The rows of T fall into several groups, and each row is roughly a mix of its group's hidden directions.
T (144 x 10):
33 451 306 -110 311 44 58 160 -265 74

-414 61 -16 323 161 1 121 -121 -407 -116

47 -383 350 -132 284 60 -11 15 368 -64

156 -197 6 -278 200 108 110 -317 -369 -269

388 -420 -291 -137 82 -101 149 -9 19 209

216 57 338 -49 66 256 -247 -361 -293 12

-141 442 310 -123 156 -131 -281 192 170 -14

33 -555 -184 38 -30 -6 222 -9 339 -60

211 129 -158 -192 403 20 185 -424 -113 32

-3 416 -284 92 -342 -35 74 276 97 -204

192 136 -98 -211 47 -31 50 446 370 250

46 -211 313 272 10 -21 -514 65 125 -104

-32 -308 97 166 -291 257 172 -129 401 154

-532 83 166 336 143 -88 24 190 117 -67

245 225 -28 -337 -44 -78 163 -323 371 107

75 152 -490 112 -108 -21 -304 -67 209 281

-453 170 -112 -54 7 308 180 332 84 -140

52 58 493 -30 -77 340 -153 -275 31 -206

-167 223 -88 58 76 -350 -346 -304 112 268

-324 -40 -47 -393 183 13 -216 231 -19 -341

-484 6 165 231 122 170 235 -23 -209 -234

-424 -232 -146 234 140 -113 -66 393 -1 -109

89 352 -397 35 151 -324 -276 49 99 82

-116 240 62 -385 257 153 -238 -78 361 87

-201 108 -130 244 -319 -65 -448 49 -228 -156

-266 546 165 43 -121 -223 110 -131 139 -49

-241 296 -51 191 -226 -328 24 254 320 -50

-320 353 262 231 -98 -4 54 81 -212 316

-336 -258 122 12 -352 -343 109 -111 -227 -42

-44 -210 -236 29 61 -530 -9 158 317 30

322 -90 199 -36 -184 21 395 -403 44 80

140 258 -184 -269 -121 -163 -302 207 -288 251

409 -233 294 206 37 -350 -85 -95 -149 -18

286 20 132 23 -135 -51 -345 -282 435 -70

-124 481 206 135 167 29 -24 168 -229 310

-345 -182 -203 233 -287 -311 162 -88 -203 107

-338 334 32 429 -89 208 99 37 198 -29

98 -302 240 251 87 -196 220 -159 -389 -145

-123 -362 -6 -4 -146 -264 -11 -335 -354 -195

17 -460 -255 232 175 -186 -125 179 212 156

234 131 -15 329 115 -234 30 -497 -60 117

226 114 -56 78 -277 -451 -157 -189 264 -171

-344 163 -250 -210 -67 -323 232 207 70 -229

-13 238 172 10 -445 461 -52 -10 -107 42

-147 70 -195 164 -30 -555 -90 -78 -306 -64

375 -89 60 52 -54 438 96 -378 -100 39

-92 515 -56 110 -80 -24 -363 -169 80 224

-136 -120 201 209 -117 275 62 503 59 -217

34 -199 215 -289 46 -362 -108 -95 -424 -96

348 534 192 -125 43 106 31 -198 -5 -38

-86 248 9 111 -273 -161 -35 192 529 -117

-36 67 -290 -127 -399 225 204 -305 135 212

123 205 73 474 -214 -312 -212 -162 -64 85

161 493 -326 -50 155 109 -89 -101 172 228

-48 -99 -240 305 87 139 -72 -353 10 -440

-154 -32 50 -171 47 455 199 -328 130 288

35 192 -61 424 36 -63 -48 -391 87 352

132 385 -247 -283 355 71 32 186 157 126

-206 -472 41 183 -172 100 66 275 290 -99

-171 -342 51 -215 -70 -344 -129 -316 259 110

67 -9 520 -334 -289 -76 -89 77 139 66

225 -132 195 -150 -164 -234 -354 -22 223 -357

223 -78 -193 -46 81 -315 300 -434 -35 180

-244 117 -53 145 -316 -478 20 92 -129 249

-73 -21 -149 114 -244 -570 -145 -127 -38 -223

-79 -428 -140 48 231 193 455 7 33 -56

-61 128 -266 18 20 506 183 -291 213 53

340 -133 221 315 12 -220 344 -192 -61 158

240 177 -180 -453 -162 93 -121 74 54 -360

-84 -186 511 -346 -35 -130 -16 -11 -200 -179

-256 45 373 129 330 -66 -76 111 232 324

263 168 -143 -456 -220 -116 149 -2 -302 -109

51 -230 181 107 -289 182 -482 137 -205 -64

151 -149 -7 164 87 -130 -11 307 168 -542

265 251 142 -155 48 -201 -216 73 -262 415

-43 526 -23 -213 28 -97 -334 -163 113 166

-52 369 -184 178 -115 -157 274 123 370 209

-512 -167 -26 231 -63 -45 277 -22 -79 -283

-101 -153 529 -60 -131 234 197 260 -86 -103

-136 38 397 258 -89 135 126 -237 -54 410

213 -207 184 252 -95 -265 -490 66 25 -56

415 -20 -125 68 -254 -37 -408 -228 182 -56

46 -270 345 138 -161 -23 202 -311 -368 33

-194 -295 -24 288 275 -134 406 25 155 148

270 -41 -425 38 -248 76 -50 -245 320 -157

168 199 25 -99 -314 -420 -344 38 -30 -199

-201 -290 123 -110 356 162 -384 71 -234 -31

-127 -249 -103 529 123 -262 15 28 200 143

-89 439 41 37 249 -231 -197 -196 -145 310

-120 -509 -302 -25 186 -126 161 204 -170 -34

-276 22 270 -53 157 -194 -115 435 -302 72

24 418 -188 -342 87 239 -62 5 31 -341

10 248 -282 -374 217 -67 -79 92 -407 37

-21 244 534 214 -89 -176 -192 -193 67 -69

186 -235 -122 -420 -142 -70 103 -386 218 1

-237 139 -380 -58 71 -13 -307 144 373 178

-221 -40 186 36 -340 176 175 116 476 -93

37 -164 -13 71 104 198 -10 -329 -523 220

-387 139 330 -40 313 144 -58 130 244 187

-211 -99 353 -92 -404 96 146 78 353 -45

36 266 -376 -392 273 -52 -51 -247 23 -73

76 -109 290 178 247 -467 131 255 47 -128

211 -134 23 -141 -512 160 -318 -177 -85 -62

-350 184 148 313 -267 21 -360 -5 51 183

326 -234 318 272 -142 81 -245 -155 -165 -198

-208 -8 -429 170 -74 124 -42 -121 433 -179

-109 552 125 -151 -100 70 -304 -113 181 78

317 71 79 -380 -208 58 -317 -291 94 -130

-247 22 146 234 -90 -39 -19 -305 -509 118

218 -167 -27 58 -27 -16 29 271 232 -552

-159 239 -381 -360 34 -263 -8 96 162 -224

-297 -576 41 -4 -35 -118 85 178 -186 -53

155 -137 109 368 2 -391 282 -59 85 284

78 325 96 -391 -10 -273 -278 -263 -96 -95

-239 264 200 56 -237 -504 -54 173 4 15

217 360 -96 -81 -256 161 -113 -360 -292 44

-289 -115 -184 -160 -71 -172 -506 246 65 -33

125 -479 228 39 -284 -219 -234 -5 -170 -46

29 -243 -73 51 -135 270 254 -175 -10 -509

-233 -311 -75 79 -4 -241 54 -255 -377 -288

-73 97 96 -353 174 -139 -354 249 119 -337

-406 -183 138 25 92 488 -71 92 17 188

-88 -214 -75 -345 -63 201 -320 -44 -298 -312

182 254 219 168 -189 -281 108 333 229 -224

168 -260 -374 166 -178 -408 71 -29 101 -188

-53 -323 335 67 -220 148 402 68 -123 -195

30 101 -318 185 246 -351 -175 -124 -319 -189

-118 -3 -473 -235 -113 50 -406 -86 -171 -56

285 -258 323 -61 89 139 -288 -178 -311 -136

164 -226 -175 345 -168 -307 92 24 -385 -76

-60 -273 162 157 -49 501 -109 -121 -273 170

184 210 81 -340 -247 141 -353 17 84 -318

54 11 269 276 225 -209 456 50 177 160

-12 -323 41 -19 -7 -128 4 335 -200 -488

-177 175 -410 281 -209 203 82 -220 142 -210

121 204 452 302 -23 58 97 -372 1 99

-121 390 152 -70 1 -64 348 -314 307 19

-231 -240 47 116 59 -43 50 -322 -492 -182

-301 -378 110 377 -263 23 -76 158 -126 -94

-336 172 282 -10 -94 -441 14 186 -44 -226

-68 -322 -68 104 -163 362 114 -236 274 -297

27 -55 -181 56 109 -353 538 -190 16 109

-159 236 311 148 -441 73 -15 -23 153 300

-226 -51 -142 -355 -112 110 -25 18 -486 226

In each list below, three rows fit none of the groups, and each other row fits one group, some only roughly. Which are they? Name them in the order they come.
- k_965: 83 378 -21 -86 -169 -46 188 -34 -521 132
- k_538: 68 -401 315 -10 221 -153 -250 337 -11 -4
- k_846: 21 513 37 181 -17 -46 -44 143 -78 430
- k_298: 589 -109 166 -295 135 30 -107 61 -78 -8
- k_371: 362 -218 -211 117 -119 -123 38 -211 153 -422
- k_131: -143 509 -25 -29 262 -278 256 87 109 30
- k_862: -89 -103 218 -314 9 -480 78 322 -6 -91
- k_969: 49 -47 65 -143 2 68 78 -270 569 -277
- k_757: -155 -109 -178 154 -498 -266 79 30 305 59
- k_90: 222 136 287 103 15 -14 -34 -479 316 147
- k_273: -106 349 -151 11 -87 -359 54 252 -347 183
- k_46: -37 159 -389 150 -433 -112 -24 9 264 206
- k_716: 81 250 13 -309 303 -1 -390 -205 -120 220
- k_754: 73 -365 -213 238 178 -81 81 206 -138 409
 -> k_298; k_131; k_716
- k_838: 229 -148 -356 176 135 -212 113 -423 109 119
- k_109: -50 94 -124 129 -152 250 -410 -139 38 442
- k_780: 15 200 -123 216 -67 -430 32 375 -278 53
- k_493: -60 240 19 -123 -80 1 -537 -4 371 58
- k_836: -97 -463 -347 21 275 59 -80 -176 -10 227
- k_472: 157 -411 104 176 149 -144 -334 -145 -243 -209
- k_816: 74 18 49 586 -54 36 -6 85 -153 357
- k_700: -164 -357 73 -286 171 -89 207 65 -97 -422
- k_974: -117 212 -404 -204 342 230 -167 -161 -148 66
- k_721: -166 12 -210 -25 379 -206 -9 105 -408 278
 -> k_780; k_836; k_472
- k_860: 259 280 365 -187 -151 -93 -327 46 191 151
- k_930: 122 221 -188 -206 239 -238 329 -145 -231 275
- k_956: -407 9 -221 243 218 -71 -187 290 180 189
- k_368: 308 13 -486 -24 164 69 -6 209 294 141
- k_136: 31 -178 97 34 271 -16 -482 79 -394 -60
- k_345: 13 315 141 -82 84 266 45 276 61 477
- k_948: -20 -320 -101 21 393 217 11 78 337 -279
- k_972: -437 249 -173 -6 -82 359 -63 -291 48 -66
- k_488: -11 -122 -328 -279 133 -152 192 -148 -249 -390
- k_487: 395 -228 -212 -109 28 -64 287 -382 65 -106
- k_736: -356 3 202 -144 73 -141 15 464 112 -268
 -> k_930; k_948; k_972
- k_322: 138 173 -136 207 -190 -472 -77 336 153 -43
- k_317: -148 -162 154 -89 1 -196 343 262 -289 -354
- k_219: 110 -346 -116 -199 303 216 192 83 -261 279
- k_749: -84 271 -18 192 237 515 131 102 205 69
- k_291: -225 136 -19 145 74 -432 -89 129 -38 -453
- k_4: -146 266 12 -458 376 -56 32 33 224 -121
- k_287: 270 240 211 -182 184 -281 -380 64 169 -119
- k_810: -93 156 34 -122 -425 -214 -328 99 -290 -189
- k_483: 98 105 -26 -456 259 144 -115 16 351 -244
- k_81: -233 310 -394 -50 124 352 -184 -123 16 -131
 -> k_810; k_483; k_81
- k_445: 23 153 16 291 202 100 376 -147 71 431
- k_467: 50 230 243 -389 35 -121 19 -340 -98 326
- k_500: -450 178 -139 -188 168 -174 -122 309 -235 -35
- k_521: 54 -12 -178 -80 55 -251 -363 38 467 235
- k_381: -120 47 -180 -396 212 -319 -275 119 259 69
- k_888: -114 139 -350 364 -229 -46 -80 152 200 -320
- k_142: 4 140 -110 272 -221 -18 -452 154 -358 45
- k_788: -73 -37 -120 -306 -166 474 228 223 -34 209
- k_841: -52 -525 65 -274 -28 -185 145 -118 -218 -194
- k_818: -78 92 163 295 -189 -201 -372 244 -325 -71
- k_546: 144 143 -47 288 -114 -222 -57 -352 426 129
- k_835: -96 51 78 229 -158 -390 -289 39 345 -249
- k_423: 140 52 -135 -227 75 30 -270 77 -565 131
 -> k_500; k_888; k_423
- k_606: 23 -203 -220 429 -24 -182 151 -125 -178 368
- k_868: 279 -41 239 -199 -73 412 -148 311 -25 207
- k_825: 165 245 279 49 -292 479 168 14 -12 -42
- k_491: 169 69 165 139 -60 247 -317 252 127 -434
- k_64: -333 -234 209 -444 -207 -48 -118 173 113 75
- k_750: 98 18 6 224 -84 -498 180 75 327 230
- k_236: 223 312 -38 -135 402 -126 -307 204 156 95
- k_526: 342 -267 43 93 -131 -114 -151 -26 -452 -239
- k_234: -169 -132 -134 264 97 177 37 481 316 -77
- k_988: 55 28 -279 -258 342 -305 25 -219 -279 170
- k_907: -448 204 328 275 -224 -62 132 48 65 -99
- k_940: 345 134 -205 -411 28 195 262 -162 171 48
 -> k_868; k_491; k_236
- k_282: 178 123 -177 -215 -47 183 360 214 419 45
- k_432: -222 -43 -231 27 -188 -192 289 22 210 -456
- k_294: -239 -150 179 212 -138 497 -202 163 -150 30
- k_785: -273 2 -73 -28 -162 471 -237 -270 148 -185
- k_697: 327 161 -379 67 117 -285 -264 -86 197 -144
- k_544: -254 116 -241 134 -143 35 474 -107 -121 -296
- k_387: -201 43 129 -277 48 -57 517 78 -138 -281
- k_576: -419 -298 269 -63 -213 104 7 330 84 -14
- k_513: 216 -193 -299 -403 294 196 103 -190 -76 -4
- k_543: -225 -381 -16 54 -202 -204 88 -294 -54 -367
- k_791: 17 167 -337 450 -304 -140 -94 -96 -194 -35
- k_170: 175 -110 -304 22 223 290 413 -5 -14 271
 -> k_282; k_785; k_513
- k_340: 45 186 -67 -280 387 246 -43 -330 89 254
- k_34: -443 367 10 -349 69 52 75 137 34 -165
- k_337: 228 -38 400 100 -164 -386 40 302 -124 -78
- k_534: 83 -202 -38 290 17 238 350 -50 -429 115
- k_699: 210 125 283 -130 -410 -29 -199 -41 165 344
- k_545: 252 171 -256 70 440 -3 199 231 -80 -238
- k_355: -74 -68 -331 -261 -159 -162 -90 97 12 506
- k_587: -27 -259 -28 327 327 25 72 137 -67 -449
- k_146: -62 324 -134 -323 -265 -162 -162 188 -228 -269
- k_967: 101 -97 -247 111 94 -139 32 -167 -484 359
- k_856: -35 -220 -353 241 -111 57 88 -317 -313 243
- k_959: 11 -82 21 206 139 -289 296 -164 393 304
- k_33: -50 -297 -218 -171 295 14 242 147 -364 213
- k_537: -123 203 1 -400 366 339 116 -146 66 -95
 -> k_337; k_355; k_587
- k_172: 147 150 37 363 100 -360 185 -205 -278 207
- k_296: -270 188 -274 80 -206 -393 -41 272 -37 -223
- k_178: -84 -153 273 -46 442 66 306 102 -319 -21
- k_709: -314 247 -98 -308 307 138 315 56 146 -108
- k_805: -58 -406 76 400 169 -161 -71 271 -155 151
- k_807: 56 441 14 107 -146 -67 -269 26 -341 -299
- k_977: -64 -224 234 32 120 -387 438 -3 206 73
- k_328: 190 28 448 -228 134 -66 -293 -48 263 209
- k_944: 103 5 -20 -298 -149 454 -217 97 283 221
- k_20: -266 -10 -224 53 5 -434 90 369 -226 76
- k_45: -158 441 -140 396 -137 -233 -156 -103 97 3
- k_205: 101 190 -68 -150 269 182 147 403 -20 387
- k_979: -48 -355 302 191 234 220 -350 138 105 40
 -> k_172; k_178; k_944
- k_908: 153 -85 104 185 -48 -391 442 162 -102 -224
- k_608: -263 190 -304 -361 200 154 285 15 41 -198
- k_924: -28 190 -58 383 -47 -236 -300 -262 322 -83
- k_343: 158 333 -141 169 -232 -37 -173 60 476 118
- k_78: -166 63 69 241 -50 386 195 -122 -423 -189
- k_290: -299 -320 -78 338 -74 359 193 49 8 -166
- k_297: 405 -384 -54 94 -252 -37 309 42 152 -70
- k_26: -69 30 106 -29 -40 -251 -39 253 595 -109
- k_43: -35 -300 200 -248 31 -45 97 -98 -508 201
- k_996: 51 -171 -585 207 -86 274 84 -54 -56 7
- k_388: 80 -123 610 20 155 -77 143 -139 184 -127
- k_916: -371 -88 10 17 315 2 181 1 320 365
- k_315: 126 -293 -188 4 -56 -27 -514 241 126 -187
 -> k_290; k_297; k_26
- k_850: -76 368 151 231 0 -294 366 4 172 214
- k_65: -178 -276 -375 144 -12 -202 55 -90 61 -434
- k_643: -279 276 -246 -135 52 -26 -173 -183 -24 -461
- k_549: -385 130 366 163 -273 -99 -15 -144 -273 87
- k_604: -305 128 -12 353 -416 -64 -8 -62 309 -54
- k_954: -472 21 -366 106 -151 -188 102 -216 -69 -160
- k_114: -27 -283 -51 -21 61 -397 -57 457 -229 60
- k_268: 385 358 41 -209 -40 51 10 -235 -317 -176
- k_245: 244 -290 231 423 58 137 110 -309 82 35
- k_147: -98 -3 350 251 301 292 -240 253 -31 141
 -> k_850; k_643; k_954
- k_664: 234 19 -323 -235 -75 37 156 -456 -139 200
- k_929: 167 -368 -117 57 -118 48 203 281 399 194
- k_438: 95 -114 330 -240 -10 -276 -199 -158 -303 -302
- k_696: 65 -305 -520 64 55 -315 23 -163 -92 -59
- k_971: 112 -183 383 -18 -209 -413 -261 -194 7 31
- k_295: 219 -260 38 -60 107 475 -32 -260 295 -18
- k_522: -420 -131 105 311 194 -273 -130 150 -100 224
- k_428: 33 -227 182 -227 398 364 128 -8 -181 -190
- k_834: 433 311 11 56 265 -44 -9 35 -126 -370
- k_335: 227 3 104 207 -159 545 289 -20 -3 54
- k_801: -322 -120 -114 -246 -183 102 -27 6 488 -198
 -> k_929; k_971; k_801
- k_117: -361 -174 129 308 88 -214 -92 -390 73 149
- k_229: 218 -119 367 75 32 -507 94 -92 81 171
- k_653: 36 127 -114 -268 109 470 -72 -388 -20 150
- k_752: 422 -359 67 -7 137 188 33 -167 129 321
- k_480: -118 91 -282 54 234 -53 309 -248 171 406
- k_243: 294 -313 -112 79 215 87 -64 -433 -27 254
- k_851: 31 -212 -103 -137 24 -12 565 -248 179 -159
- k_619: 21 -102 -5 330 -89 339 27 -228 -98 457
- k_986: -40 35 472 394 25 -12 125 -175 -292 3
- k_292: -204 -254 -128 31 300 -51 120 -84 -248 -463
- k_202: -169 135 -1 -348 -223 456 -27 113 197 -188
- k_637: -468 -23 77 126 31 -234 26 354 -147 -262
- k_278: -56 253 57 -102 -464 2 -37 -280 371 15
 -> k_117; k_243; k_278
- k_945: -481 -30 120 -280 160 95 159 252 145 -210
- k_217: 428 -8 142 -34 -414 73 -67 -276 158 160
- k_193: -60 337 -153 -68 60 -17 -190 407 -145 -376
- k_790: -188 400 -175 -437 -109 -238 -38 -138 53 69
- k_627: -116 -68 129 -199 -484 148 -163 20 -327 -221
- k_505: 381 -25 -364 -65 -138 -224 -251 -2 288 125
- k_362: -342 -65 2 305 87 -71 -142 8 483 -181
- k_528: -194 45 -151 -330 102 414 144 -115 -151 322
- k_987: -377 184 306 152 72 350 -149 132 -230 34
- k_984: -215 -498 -204 306 -22 255 -40 -7 124 40
- k_401: 81 284 132 105 -195 -36 -131 -46 -216 541
 -> k_790; k_528; k_984
- k_425: 417 220 -321 -381 -40 18 -92 106 15 -147
- k_179: 82 88 -375 131 434 140 179 189 -143 211
- k_686: 320 -191 -168 -267 321 -138 -36 105 -344 150
- k_694: -45 44 396 27 18 -275 100 392 319 -102
- k_612: 9 299 316 -93 -140 209 -14 -311 229 320
- k_174: -265 103 184 376 -149 -203 -399 48 80 -159
- k_743: -1 -480 -24 284 69 137 -192 -336 98 -137
- k_681: 361 364 76 256 -246 158 20 -254 -41 -164
- k_201: -3 -172 -43 62 213 14 268 -431 -43 416
- k_764: 49 -63 261 -18 216 -470 -84 136 -381 1
 -> k_425; k_743; k_764
- k_644: 197 148 248 -165 -155 183 346 -368 47 -222
- k_695: -175 319 135 343 120 123 -90 -205 -400 74
- k_241: -178 -192 -205 429 39 363 -278 79 -37 -20
- k_705: 214 94 -385 -299 10 37 78 -3 -404 -224
- k_719: 149 -302 -81 344 -168 -77 -265 -44 -395 110
- k_581: -90 340 -64 -227 -133 224 -89 -78 -473 169
- k_208: -435 303 200 139 310 -186 12 -119 -88 -138
- k_531: 94 169 -119 -329 317 -372 177 -128 256 -29
- k_22: -266 -134 6 -390 348 116 -13 244 -277 -27
- k_742: 80 -17 25 -186 -391 286 -187 359 246 -110
- k_41: -247 114 -188 -477 105 241 210 -185 170 -22
- k_389: 348 249 -223 212 -85 -73 -283 -136 331 -122
 -> k_208; k_22; k_742
